128 stands for zero in the data rows.
Here are some points:
[155 171 135 165 112  93 114 150  86  85 163 172 110  87 119  94 110  88]
[140 166 120  81 136 136 213 156 106 172 129 174 119  89 119  92 133  87]
[245 164 120 164  56  96  83 155 131 169 213 171  57  88  50  94  57 118]
[146 166 112  79 125  99  75 154 168 161 123  87 123  94 128  91 133 165]
[113 165  77 153 171 181 178 158  65 169  80  90 103  88  95  94 179 168]
[163 166 165 166  62  98 124 151  78 167 193 170 113 128 124 178  72  85]
[207 167 138 132  67  96 155 158  83  80 191 168  81  91  87  92  71  83]
[ 70  81  92 107 191 189  95 160 116 168  60  89 156 172 152 181 207 164]
[152 164  59  79 175 182 129  77  93  80  91  87  80  89  80  91 174 167]
[163 167  61  81 147 119 168 162 161 165 110  92  43  90  50  90 155 167]
[113 165  87  82 169 190  28 155 141 163  90  89 111 170 108  95 156 165]
[152 171  30 164 192 181 160 157  99 165  62  87  55  87  67 137 189 167]
[108  83  96  81 166 183 164 148 131  76  87  90 108  87 127  92 161 170]
[ 85  81 135 123 146  96 184 161 171 167 113  87 164 177 158 182 152 165]
[130 165 154 164 129  94  98  67 171 168 138 174 145 171 141 170 118  87]
[164 170 171 167  72  95 212 157 166 168 203 175 150 172 137 132  50  85]
[164 164 108  84 123  96 146 158 128 167 135 153  89  86  91  93 137 168]
[121 166 109 165 146 182  62 155 177 169 112  82 121  93 110  91 152 169]
[106  86  99  81 165 181 104 143  61  79  84  88 123  85 128  92 158 165]
[112  98  89  86 163 180 176 158 172 169 105  92 121  87 110  93 169 164]
[ 76  80  82  82 194 179 148 155 118 166  73  88 120 142 117  92 183 166]
[ 26  78 173 169 161 186 152 105 162  82  91  87 221 170 237 176 155 168]
[135  87 139 136 107  92 163 156  83  86 154 173 149 168 121  93 116  84]
[ 82  82 152 164 140  99 131 156  93  79 105  94 182 172 166 177 150 169]
[ 96  82 120  85 143 184 166 157 190 166 107  89 114  89 133  97 151 166]
[137 166 104  79 126  96 103 160 106 153 124  91 115  85 109  89 136 163]
[120 150 110  87 149 182 192 158 162 168  94  90 104  89 109  92 150 165]
[ 98  87  83  81 182 184  63 155 146 168  83  92 110  90 117 114 185 164]
[ 73  80 133  86 165 181 141  63  94  78 106  94 170 170 177 178 145 148]
[197 168 166 163  65  96 138 155  96  76 187 170 123  87 126  90  68  85]
[ 76  84 157 161 129  95 121 159 174 168 135 104 171 170 173 174 120  86]
[ 45  85 135 162 180 177 107 140 109  82  77  92 184 170 180 175 172 166]
[ 47  80 149  82 173 150 116  65  86  82  92  92 198 170 199 176 160  84]
[ 96  82 105  86 169 183 158 159 117 163  83  88 147 168 140 177 170 168]
[142 165  94  80 128 180 154 158  96 165 120 148  98  89  88  91 147 168]
[112  83 149  84 141  92  80  67 118  81 113  86 155 174 158 176 151 159]
[148 166 142 160 101  99 228 157  26 122 152 174 130 169 135 177  99  87]
[128 160 157 163  90  99  45  82 159 170 166 175 151 170 150 182  83  82]
[134 164  98  81 129  91  70 159 128 170 129 101  96  90 115  94 138 170]
[212 167 162 164  39  96 175 157 130 168 221 173 110  87 118  94  53  91]
[168 169 105 164 107 131 143 155  98 166 131 170  85  87  98  95 119 167]
[138  84 193 167  50  98 133  64 163  77 203 171 171 167 168 127  61  89]
[123 166 126 166 112  94 163 155  87 142 137 173 112  86 129  93 120  84]
[123 166  68 131 180 184 158 156  84 164  77  91  90  94  87  93 176 167]
[147 163  82  85 141 187  47  96 140 166 123  90 110  89 101  91 152 167]
[102  81 169 164 114  93 103 118  88  81 129  89 167 175 164 175 114  87]
[103 145  91  83 176 183 143 157 171 166  76  90 112  88 117  91 180 163]
Here are 12 more points, each followed by its number:
[108 107 194 161  85  95 103 159  34  81 157 170 190 171 206 176  88  83] 0
[130 162 144 161 100  99 139 155 105 166 151 174 123 136 130 175 111  83] 1
[112  85 130  83 161 181 180 156  94  85 108  85 145 143 142  96 151 169] 2
[105  83 145 165 143 101 145  67 121  85 104  89 150 166 146 162 133  83] 3
[184 168 206 168  28 101 160  65 160  84 234 168 143  93 142 171  22  82] 4
[133  83 172 165 103  92 131  90 166 166 162 174 141 172 150 179  94  82] 5
[147  96 166 160  91  94 112  70 129  83 166 173 143  83 154 175  89  89] 6
[ 75  87 144 166 156 184 138  72 170 170 101  89 181 169 174 178 148 165] 7
[141 167 100  77 140 181  59 154 129 169 118  97 106  91 119  96 144 163] 8
[ 97  86 164 164 108  99 107  69 162 167 136 115 168 170 174 178 121  89] 9
[124  96 157 162 120  96 140 154 179 174 141 174 129  91 130  93 127  84] 10
[140 169 153 168  89 100 128 156 152 130 164 173 124  85 138  90  83  83] 11
Which of these numbered points is nearest to each point below, ignoring the 3 directions in which the first points spread most? Its number follows each.
[ 95  83 147 164 152 182 106  69 142 128 116  90 178 172 167 179 139 171] > 7
[118  79 114  84 157 179 175 157 134  83 108  91 117  90 128  92 153 166] > 2
[125 160 114  80 138 177  56 158 123 168 126  94 120  87 118  94 125 171] > 8
[134  83 164 168 105  92 111  68 140  80 150  88 176 171 155 168 100  78] > 3
[ 99  81 153 164 120  97  75  64 121 163 129 138 169 171 153 173 111  92] > 9
[124 169 123 166 144 182 176 157 156 165 106  89 129 114 110  89 145 168] > 7
[217 165  49  81 115 125  94 158 159 169 138 170  14  90  12  92 118 168] > 5
[153 167 133 151 104  91 118  70 190 171 160 172 118  87 121  89  85  87] > 9
[112  86  85  80 157 181 145 155 140  79 105  87 125  90 109  92 150 166] > 2
[129 168  97  81 153 182 122 162 124 164 103  92 116  87 124 120 161 168] > 8
[ 81  83 106  79 177 180 147 156 114  97  84  91 134 173 134  94 181 169] > 2
[172 148 220 167  17  95 146  66 131  83 229 173 159  91 161  91  25  83] > 4
[ 66  82 174 168 130  92 117 157   6  83 124 133 189 170 185 173 118  84] > 0
[119  83 153 151 109  98 154  64 145  84 161 173 137  90 154 172 112  84] > 6
[ 84 112  59  82 222 181 127 161 112 164  41  87 105  91 115 177 215 166] > 1
[152 163 174 164  78  98 147 128 103  82 176 170 170 171 173 178  82  88] > 8
[137 165 137 165 126  97 126 156 143  95 143 174 124  91 125  93 107  83] > 11
[128  88 118  82 143 133 155 156 242 171 104  90 117  88 127  86 149 168] > 10
[135 161 150 166 108 101 146 160 119 109 141 173 132  89 127  93 107  84] > 11
[ 86  80 123 114 154 184 164 161 181 167  91  90 123  87 136  90 179 166] > 10
[155 164 165 166  65 102 198  62 106  84 181 168 118  87 120  94  67  87] > 4
[135 102 154 164 108  95  83  64 204 168 156 168 154 172 152 176 100  83] > 5
[122  87 167 166 111  98 116  64 123  84 133  92 159 173 155 170 113  87] > 3
[ 79  80 107  76 172 186 108  61 206  84  95  94 148  93 149 167 160 166] > 4
[148 168 217 163  55  94 149 128  58  82 194 171 179 171 172 177  51  86] > 8
[135 168  81  82 152 183  96 157 115 169 110 156 106  95  99  91 146 167] > 8
[144 162 104  97 135 184 103 155 125 170 118 170 101  90 103  94 126 167] > 8
[116  86 208 163  89  95 202  66 123  83 180  91 184 167 194 173  88  85] > 4
[154 165 163 163 103  97 148 147 120  81 147 172 134  88 140  91 103  85] > 11
[ 74  83 122  76 165 179 122  66 150  83 102  89 149 142 145  91 158 167] > 2
[138 164 131 165 132  99  76 154   8  82 107  88 137 171 145 180 134 163] > 0
[107  85 105  83 149 183 158 159 119  84  95  90 116  88 118  96 144 166] > 2
[ 90  82 208 168  93  94 177  67 195  85 174 109 203 170 202 179 108  82] > 4
[132  83 185 164  98  93  91  65 169  84 167 171 158 106 162 175  89  85] > 6
[108  85 151 161 122  96 108  69 151  85 135  89 152 173 151 174 120  88] > 3
[107  82 165 168 108  98  80  66 115  85 137  95 153 172 166 176 112  87] > 3
[148 172 140 161 107  95 111  69 166 168 149 169 115  85 104  92 108  87] > 9
[159 164 143 165 101  93 133 157 107 163 153 172 109  88 115 164 101  83] > 1
[185 169 153 167  61  95 132 158 103 166 195 174 116 114 104  96  68  80] > 8
[166 162 151 165  61  93 153 157 127  98 199 177 124  87 127  89  60  89] > 11
[137 166 116 162 119  97  44 156  79 170 145 173 107  90  96  90 126 136] > 0
[122  87 143 166 138  98 138  75  87  81 138  88 155 172 149 181 118  89] > 3
[ 77  85 185 160 129  96 216  65 138  80 117  92 213 173 217 179 123  87] > 9
[141 165 127 167 112  96 115 157 137 165 151 173 118 103 132 179 103  87] > 1
[117  81 146  86 153 136 182 157 157  83 106  86 149 173 153 178 146 167] > 2
[118 148  59  81 182 183 158 154 147 170  69  89  86  89  89  93 199 164] > 9
[101  83 118  83 149 132 155 152 185 166  90  89 142  89 136  92 170 166] > 10
[120 147 112  85 124  95 102 158  67  85 133 168 116  88 130  93 133 165] > 0
[125 169 117 132 125  92  59 153  79  82 124  88 118  90 110  95 135 165] > 0
[156 160 195 169  56  93 124 156 122 126 187 168 171 174 177 177  42  81] > 8
[188 168  70  79 110  97 169 154 187 171 145 166  32  88  43  89 124  91] > 5
[108  82 181 163 110  93 120 149 185 170 128  90 170 170 168 177 125  85] > 9
[111  97 125 161 157 181 180 157 155 169 115  90 129 173 125  99 145 165] > 7
[135 166 138 164 116  94 122 156 128 168 133 172 132  94 121  92  97  84] > 11
[ 86  83 127  98 133  93  79  65 158 171 106  84 135 176 137  88 142 165] > 9
[ 92  81 145 164 125  93 170 155 147 165 116  89 149 173 152 175 138 123] > 9
[202 164  86  79 115  95 191 157 105 165 148 171  61  87  58  92 114 156] > 5
[ 50  85 193 163 147 102 114  67 198 146 116  88 226 172 223 176 148 171] > 7
[109  85 120  82 154 181 185 159 224 168 112  94 145 111 136  95 144 166] > 10
[136 166 152 166 113  99 149 159 101 130 143 171 137 175 138 179 106  85] > 1
[170 167  89  85 141 183 133 154 241 168 128 174  73  89  60  95 137 166] > 5
[150 168 138 163 103  96 123 154 105 164 149 167 122 127 134 177 101  84] > 1
[ 87  80  90  82 185 182 152 158  85  84  77  89 129 130 119  92 173 169] > 2
[120  83 114  84 138 102 145 161 175 167 124  90 118  84 118  92 153 169] > 10
[134 168 130  95 137  93  87  65 141 168 133  87 133  88 133  88 143 169] > 9
[141 163 148 165 101  99  61  69 144  83 162 178 141  98 148 179  95  81] > 6
[138 167 105  84 131 185 195 156  62 137 111  90 109  88  94  94 143 166] > 8
[140 163 111 162 133 135 205 150 204 165 130 171 118  90 122  94 135 165] > 7
[142 162 136 159 137  93  68  66  75  82 128  89 131 171 135  95 116  87] > 3
[160 161 150 165 105  95  93 152  94 167 168 173 117 116 131 172  97  87] > 1
[162 165 154 165  90  95 162 157 107 163 174 171 113 117 112 172  74  88] > 1
[112  84 171 167 128  95  42  66 121 168 134 151 160 173 168 181 126  79] > 9
[130 164  91  83 155 183 105 157  83 105  97  90 115  86  97  92 171 167] > 8
[ 10  83 105  83 216 184 161  71 183  80  54  91 184 173 177 121 205 164] > 11
[144 171 125 163 132  98  82  99 156 162 135 170 141 171 137 181 110  82] > 1
[ 62  84  97  80 198 182 206 155 185  78  68  81 148 100 144  92 194 163] > 11
[147 167  81 162 166 175 207 153 108 170  92  99  75  87  73  90 148 162] > 7
[ 96  81 142  85 158 158  78  65  73  80 127  87 166 174 176 178 136  89] > 8
[151 168 130 165  87  98  67  68 111  89 157 172 127  90 133 177  94  83] > 6
[126  83 143 163 138  94 181 155  84  78 117  89 145 175 139 110 144 167] > 2
[111  82 148 168 134  94 134  67  76  85 120  88 167 169 155 173 143 118] > 3
[177 168  87  80 113 106 161 155 144 161 133 173  64  88  50  94 130 170] > 5
[150 168 116  83 134 182  95 157 151 167 133 171 101  89 103  91 124 167] > 8
[111  82 105  79 150  98 155 158 167 166  94  86 142 111 138  94 155 167] > 10
[205 163 162 146  39  97  19  68 173  89 223 165 121  85  94  94  45  87] > 6
[215 165  93 163  78  92 108 157 178 171 173 168  48  85  46  92  93 160] > 5
[164 163 158 159  61  94 111  68 161 169 192 172 138 132 135  91  54  86] > 9
[ 97 169  93 168 176 181 145 155 235 167  77  94  93  93 110 137 174 167] > 7
[112 169  93 165 174 181 149 154 145 164  72  90 101 123  86  93 188 167] > 7
[163 148 174 165  52  91 132  62 119  82 180 172 150  89 148  93  64  86] > 6
[157 165 109  85 116  94  96 161  80 163 127 170 103  88 106  93 126 173] > 0
[ 64  85 160 167 148  97 144  78 128  84 104  92 163 169 170 175 140  87] > 3
[162 166 145 165  81  96 133 155  56 165 170 170  99  99 112 173  87  88] > 1
[ 99  79 135 161 143  93 135 158 159 169 113  87 135 174 137 116 142 162] > 9
[118  82 142 161 119  95  81 156 127 167 128 131 150 171 154 181 112  88] > 1
[160 165 180 165  70  97 101  59 160  84 184 173 137  87 145 104  72  83] > 6
[196 163  88  80 123  95 152  86 215 167 148 174  44  88  50  90 112  84] > 5
[101  83 190 165  90  96  93 140 174 172 148 172 183 171 180 180  99  88] > 10
[107  86 121  79 147 117 188 157 111  85 101  87 153 174 149 175 158 164] > 2
[126  83 143 161 103  91 113 149 147 165 156 173 135  88 138 176 102  88] > 10
[121  81 167 163 106  94 134  66  58  84 143 117 160 171 161 179 104  83] > 3
[131 164 170 161 114  95  22  66  54  81 125 150 135 174 138 175 110  82] > 0
[168 169 148 163  81  97  62  81 167 168 168 174 101  87 105  95  90  82] > 9
[134  80 182 167  78  94 113  66 182 141 162 173 175 172 170 179  89  80] > 5
[149 165  79  85 142 188 134 156 146 171 103 116  93  87  91  92 161 163] > 8
[186 167   0  79 170 182 114 156 102 101  77  89  17  90  20  89 176 166] > 3
[144 165 113 165 116 112 131 159 138 162 134 175 101  89 100  90 110 165] > 11
[ 90  84  83  88 215 177  59 158  76 165  44  89 145 174 126 158 184 167] > 0
[ 76  84 154 167 130  96 155  79 110  83 120  86 185 172 163 175 130  86] > 3
[ 78  88 134 161 156 183 100 138 120  82 100  89 171 173 180 179 171 168] > 8
